In the data rows, zero lies at 7.5, halfway between 7 and 8.
Some points:
[8, 8, 7, 8, 10, 5, 6, 5, 11, 6, 7, 10, 8, 8, 4, 5, 8, 6, 5,
 7, 10, 6, 4, 9]
[8, 7, 6, 9, 5, 6, 7, 5, 9, 10, 5, 4, 5, 4, 3, 7, 9, 11, 14,
 6, 13, 3, 7, 7]
[2, 3, 3, 7, 7, 8, 8, 10, 6, 11, 7, 6, 6, 12, 7, 9, 12, 7, 8,
 8, 5, 10, 11, 9]
[10, 6, 8, 5, 5, 5, 7, 5, 15, 8, 5, 10, 8, 4, 11, 6, 5, 4, 7,
 8, 7, 9, 11, 4]
[8, 14, 7, 3, 6, 6, 5, 10, 4, 11, 5, 15, 8, 12, 11, 0, 7, 14, 7,
 4, 6, 7, 5, 9]
[10, 10, 5, 6, 10, 8, 10, 8, 8, 3, 10, 6, 6, 7, 3, 8, 7, 6, 4,
 13, 7, 11, 4, 9]
[9, 9, 7, 7, 8, 9, 5, 5, 5, 8, 7, 9, 6, 3, 11, 8, 5, 7, 7,
 7, 7, 8, 10, 1]
[5, 5, 9, 4, 5, 10, 3, 7, 7, 7, 14, 10, 10, 8, 4, 4, 5, 8, 7,
 7, 4, 0, 8, 7]
[6, 6, 8, 9, 11, 9, 10, 6, 3, 3, 4, 7, 6, 4, 9, 7, 1, 8, 8,
 9, 7, 9, 9, 6]
[7, 8, 10, 4, 8, 2, 7, 9, 2, 12, 10, 11, 10, 7, 6, 15, 5, 9, 13,
 6, 7, 8, 1, 7]
[4, 6, 8, 9, 8, 10, 6, 9, 5, 6, 14, 6, 8, 12, 6, 3, 2, 8, 7,
 5, 7, 4, 11, 7]
[8, 7, 6, 3, 2, 8, 11, 7, 7, 6, 7, 1, 5, 10, 6, 9, 9, 6, 5,
 7, 4, 11, 8, 10]
[6, 5, 10, 10, 10, 8, 8, 6, 5, 5, 2, 11, 5, 6, 7, 7, 3, 5, 9,
 8, 6, 10, 8, 7]
[13, 10, 5, 11, 10, 9, 9, 6, 7, 4, 7, 10, 9, 9, 5, 5, 8, 2, 6,
 7, 7, 7, 7, 6]
[6, 8, 7, 7, 6, 4, 12, 2, 5, 7, 6, 10, 5, 7, 10, 9, 9, 5, 4,
 8, 4, 5, 11, 7]
[3, 11, 11, 6, 4, 5, 5, 4, 5, 7, 5, 7, 10, 3, 10, 9, 7, 6, 6,
 9, 7, 7, 9, 8]
[4, 10, 8, 8, 6, 4, 11, 6, 6, 6, 6, 7, 5, 7, 11, 7, 4, 5, 6,
 7, 7, 8, 8, 6]
[10, 5, 8, 8, 11, 9, 8, 10, 7, 6, 6, 6, 8, 4, 6, 5, 9, 11, 9,
 7, 10, 8, 7, 3]
[5, 7, 9, 7, 9, 5, 8, 4, 6, 6, 7, 11, 4, 9, 10, 9, 7, 4, 12,
 9, 9, 9, 11, 10]
[11, 5, 11, 11, 7, 3, 4, 11, 7, 7, 8, 5, 4, 10, 9, 8, 12, 7, 9,
 5, 10, 7, 8, 7]
[7, 6, 9, 11, 5, 8, 10, 11, 6, 7, 5, 5, 7, 6, 8, 6, 12, 4, 7,
 5, 9, 3, 9, 5]
[6, 9, 5, 9, 11, 8, 8, 5, 5, 5, 9, 8, 11, 8, 7, 7, 11, 7, 5,
 8, 11, 10, 6, 8]
[8, 11, 9, 9, 10, 3, 6, 7, 8, 6, 7, 5, 9, 8, 7, 6, 10, 2, 5,
 6, 9, 10, 6, 10]
[10, 12, 5, 4, 10, 6, 6, 9, 4, 13, 7, 3, 4, 10, 13, 2, 5, 11, 12,
 6, 8, 7, 3, 11]
[9, 8, 4, 9, 8, 10, 6, 8, 8, 8, 7, 15, 13, 6, 8, 7, 11, 3, 7,
 10, 12, 7, 5, 12]
[6, 4, 10, 9, 6, 9, 7, 7, 7, 7, 13, 5, 12, 6, 7, 7, 6, 9, 7,
 4, 5, 13, 10, 8]
[2, 7, 3, 5, 6, 5, 3, 11, 10, 14, 6, 8, 7, 9, 2, 8, 7, 7, 10,
 8, 7, 8, 8, 8]
[7, 5, 10, 9, 7, 12, 9, 9, 5, 10, 12, 5, 8, 10, 8, 4, 6, 5, 6,
 7, 8, 9, 11, 10]
[5, 11, 9, 7, 8, 12, 7, 9, 12, 6, 7, 7, 8, 12, 10, 11, 7, 9, 10,
 8, 6, 8, 6, 7]
[6, 11, 10, 5, 10, 12, 7, 9, 11, 9, 6, 8, 11, 7, 9, 10, 4, 10, 7,
 7, 10, 7, 7, 6]
[5, 2, 3, 7, 6, 6, 4, 8, 10, 8, 6, 6, 10, 9, 8, 8, 7, 7, 9,
 7, 4, 9, 7, 8]
[7, 5, 11, 12, 9, 8, 14, 6, 5, 15, 5, 10, 6, 6, 6, 4, 2, 5, 5,
 14, 9, 9, 9, 8]
[11, 9, 7, 6, 8, 10, 8, 8, 12, 10, 7, 10, 4, 10, 9, 12, 6, 12, 7,
 2, 9, 7, 11, 9]
[9, 10, 7, 4, 7, 7, 11, 11, 11, 9, 10, 9, 8, 4, 11, 12, 8, 8, 11,
 3, 3, 7, 6, 10]
[7, 4, 13, 8, 5, 8, 7, 12, 6, 5, 5, 6, 6, 7, 7, 6, 12, 8, 3,
 10, 8, 4, 6, 6]
[6, 12, 5, 11, 12, 6, 6, 4, 10, 6, 9, 7, 6, 7, 3, 7, 9, 9, 3,
 4, 7, 7, 7, 8]
[14, 7, 4, 5, 8, 5, 5, 5, 9, 4, 8, 8, 8, 8, 7, 9, 10, 0, 6,
 5, 10, 4, 6, 8]
[8, 10, 7, 11, 7, 12, 8, 5, 11, 7, 10, 8, 6, 8, 8, 8, 12, 5, 11,
 10, 10, 10, 3, 10]
[8, 9, 12, 8, 11, 13, 7, 6, 10, 12, 6, 5, 11, 10, 10, 10, 9, 6, 6,
 8, 4, 7, 6, 3]
[5, 4, 11, 7, 10, 7, 11, 8, 8, 4, 5, 4, 7, 8, 5, 4, 13, 7, 10,
 7, 10, 4, 11, 4]
[7, 6, 0, 9, 2, 9, 3, 12, 10, 8, 5, 7, 8, 10, 9, 8, 5, 7, 8,
 9, 5, 8, 7, 8]
[5, 5, 4, 5, 7, 8, 8, 5, 7, 11, 5, 6, 12, 10, 5, 6, 11, 9, 8,
 7, 4, 10, 10, 9]
[7, 6, 10, 10, 6, 3, 9, 10, 7, 5, 9, 8, 11, 6, 6, 5, 8, 13, 13,
 13, 6, 6, 6, 4]
[7, 11, 7, 7, 10, 11, 10, 8, 9, 8, 4, 6, 12, 11, 9, 12, 5, 10, 7,
 7, 9, 6, 7, 6]
[7, 11, 6, 6, 15, 5, 7, 9, 7, 2, 9, 6, 13, 6, 6, 5, 8, 5, 7,
 9, 10, 10, 9, 10]
[10, 11, 8, 10, 7, 6, 6, 4, 7, 8, 12, 8, 6, 7, 5, 8, 11, 7, 5,
 6, 7, 6, 5, 7]
[8, 7, 8, 11, 9, 6, 6, 7, 13, 11, 9, 9, 8, 11, 8, 15, 6, 12, 7,
 5, 5, 6, 6, 9]
[8, 6, 13, 6, 7, 5, 10, 11, 7, 5, 4, 5, 5, 7, 1, 4, 8, 9, 6,
 8, 9, 5, 6, 7]
[10, 9, 6, 9, 15, 8, 8, 7, 8, 5, 10, 7, 8, 5, 6, 7, 10, 2, 7,
 8, 5, 6, 8, 10]
[6, 10, 4, 10, 6, 6, 8, 5, 11, 8, 11, 3, 11, 6, 9, 7, 7, 6, 3,
 10, 14, 8, 3, 9]
[9, 4, 9, 10, 9, 7, 5, 9, 7, 7, 10, 6, 5, 7, 10, 8, 12, 11, 7,
 13, 10, 4, 9, 5]
[10, 4, 7, 9, 4, 8, 12, 6, 6, 4, 4, 6, 7, 6, 5, 7, 11, 10, 10,
 4, 9, 7, 11, 5]
[10, 9, 7, 9, 8, 8, 3, 12, 6, 5, 7, 5, 7, 5, 8, 7, 9, 10, 12,
 10, 10, 6, 9, 5]
[6, 9, 9, 7, 6, 9, 9, 5, 5, 5, 7, 9, 0, 4, 9, 8, 7, 8, 7, 9, 4, 8, 8, 9]
[8, 8, 6, 6, 7, 10, 7, 7, 9, 7, 13, 14, 6, 3, 6, 6, 10, 6, 6,
 8, 11, 10, 4, 9]
[5, 5, 7, 7, 4, 12, 9, 9, 6, 6, 13, 7, 9, 9, 6, 5, 2, 5, 9,
 7, 7, 0, 11, 9]
[6, 7, 7, 10, 8, 8, 8, 5, 4, 4, 3, 9, 3, 7, 7, 11, 4, 7, 7,
 10, 8, 4, 10, 11]
[10, 0, 6, 3, 10, 7, 7, 4, 6, 11, 6, 5, 7, 9, 13, 4, 5, 12, 8,
 4, 5, 5, 0, 10]
[10, 5, 6, 7, 2, 8, 8, 8, 4, 7, 10, 5, 11, 7, 4, 8, 4, 6, 7,
 3, 7, 10, 9, 8]
[9, 10, 9, 2, 4, 3, 9, 10, 13, 10, 8, 9, 6, 10, 9, 12, 6, 10, 5,
 6, 8, 5, 8, 13]
[8, 8, 7, 3, 7, 6, 9, 7, 2, 9, 6, 9, 11, 11, 11, 15, 6, 9, 7,
 5, 9, 7, 2, 5]
[13, 5, 8, 8, 6, 5, 9, 12, 8, 6, 6, 9, 9, 9, 9, 5, 11, 10, 9,
 10, 10, 8, 9, 7]
[9, 9, 10, 3, 10, 14, 11, 8, 10, 13, 7, 8, 9, 6, 7, 9, 8, 6, 7,
 7, 6, 5, 9, 6]
[8, 4, 6, 2, 7, 8, 0, 9, 7, 10, 7, 6, 5, 10, 5, 10, 8, 9, 6,
 9, 9, 13, 9, 5]
[6, 7, 3, 10, 9, 14, 8, 5, 8, 4, 9, 10, 6, 8, 6, 7, 11, 9, 5,
 9, 9, 8, 2, 10]
[5, 9, 10, 3, 8, 10, 8, 10, 10, 7, 5, 10, 6, 12, 6, 13, 7, 8, 8,
 6, 7, 8, 5, 5]
[6, 8, 10, 11, 9, 7, 5, 8, 6, 8, 5, 10, 5, 1, 10, 7, 5, 8, 8,
 6, 5, 11, 9, 12]
[5, 7, 9, 10, 6, 7, 9, 10, 6, 7, 6, 4, 8, 3, 8, 6, 13, 11, 5,
 6, 10, 5, 8, 7]
[9, 7, 13, 6, 4, 11, 5, 7, 8, 5, 9, 3, 10, 10, 6, 4, 3, 6, 8,
 6, 7, 12, 9, 9]
[6, 7, 6, 8, 6, 3, 9, 7, 15, 7, 8, 10, 3, 3, 8, 7, 4, 8, 7,
 8, 5, 10, 8, 1]
[6, 9, 8, 5, 9, 7, 10, 10, 12, 7, 7, 10, 9, 11, 10, 11, 9, 8, 10,
 7, 4, 5, 7, 9]
[7, 8, 5, 7, 8, 4, 9, 4, 6, 9, 10, 8, 5, 8, 13, 8, 5, 5, 7,
 10, 11, 9, 10, 0]
[10, 8, 7, 15, 6, 5, 9, 13, 7, 6, 7, 7, 9, 8, 6, 7, 8, 11, 6,
 10, 6, 8, 9, 5]
[9, 9, 8, 6, 7, 7, 6, 4, 4, 5, 4, 8, 8, 5, 10, 8, 8, 7, 8,
 13, 4, 6, 12, 8]
[9, 5, 7, 8, 7, 6, 8, 5, 5, 10, 7, 10, 8, 3, 9, 10, 6, 10, 5,
 10, 11, 9, 13, 12]
[8, 9, 8, 11, 6, 8, 6, 1, 10, 5, 9, 12, 9, 12, 8, 6, 11, 8, 10,
 7, 10, 12, 4, 9]
[5, 8, 5, 8, 4, 9, 5, 13, 6, 12, 9, 8, 7, 7, 7, 6, 9, 4, 10,
 4, 5, 10, 7, 4]
[11, 10, 6, 7, 4, 8, 8, 4, 6, 13, 7, 3, 7, 9, 5, 6, 10, 7, 9,
 9, 1, 10, 9, 9]
These points spread out most along one direction. Take the direction at right angles to it along which they spread out most. Go by this last direction. How many in every 100 of the points above lie lower along it than each point below? Answers are rounded to whole numbers. More than half of the points above lie lower than the first one.
[9, 5, 7, 8, 7, 6, 8, 5, 5, 10, 7, 10, 8, 3, 9, 10, 6, 10, 5,
 10, 11, 9, 13, 12] 54
[6, 9, 8, 5, 9, 7, 10, 10, 12, 7, 7, 10, 9, 11, 10, 11, 9, 8, 10,
 7, 4, 5, 7, 9] 76
[8, 7, 6, 3, 2, 8, 11, 7, 7, 6, 7, 1, 5, 10, 6, 9, 9, 6, 5,
 7, 4, 11, 8, 10] 33
[2, 3, 3, 7, 7, 8, 8, 10, 6, 11, 7, 6, 6, 12, 7, 9, 12, 7, 8,
 8, 5, 10, 11, 9] 12
[8, 6, 13, 6, 7, 5, 10, 11, 7, 5, 4, 5, 5, 7, 1, 4, 8, 9, 6,
 8, 9, 5, 6, 7] 3
[10, 9, 7, 9, 8, 8, 3, 12, 6, 5, 7, 5, 7, 5, 8, 7, 9, 10, 12,
 10, 10, 6, 9, 5] 22
[9, 7, 13, 6, 4, 11, 5, 7, 8, 5, 9, 3, 10, 10, 6, 4, 3, 6, 8,
 6, 7, 12, 9, 9] 23
[3, 11, 11, 6, 4, 5, 5, 4, 5, 7, 5, 7, 10, 3, 10, 9, 7, 6, 6,
 9, 7, 7, 9, 8] 53
[9, 10, 7, 4, 7, 7, 11, 11, 11, 9, 10, 9, 8, 4, 11, 12, 8, 8, 11,
 3, 3, 7, 6, 10] 72
[4, 10, 8, 8, 6, 4, 11, 6, 6, 6, 6, 7, 5, 7, 11, 7, 4, 5, 6,
 7, 7, 8, 8, 6] 42
[7, 6, 9, 11, 5, 8, 10, 11, 6, 7, 5, 5, 7, 6, 8, 6, 12, 4, 7,
 5, 9, 3, 9, 5] 9
[11, 10, 6, 7, 4, 8, 8, 4, 6, 13, 7, 3, 7, 9, 5, 6, 10, 7, 9,
 9, 1, 10, 9, 9] 46
[8, 10, 7, 11, 7, 12, 8, 5, 11, 7, 10, 8, 6, 8, 8, 8, 12, 5, 11,
 10, 10, 10, 3, 10] 96
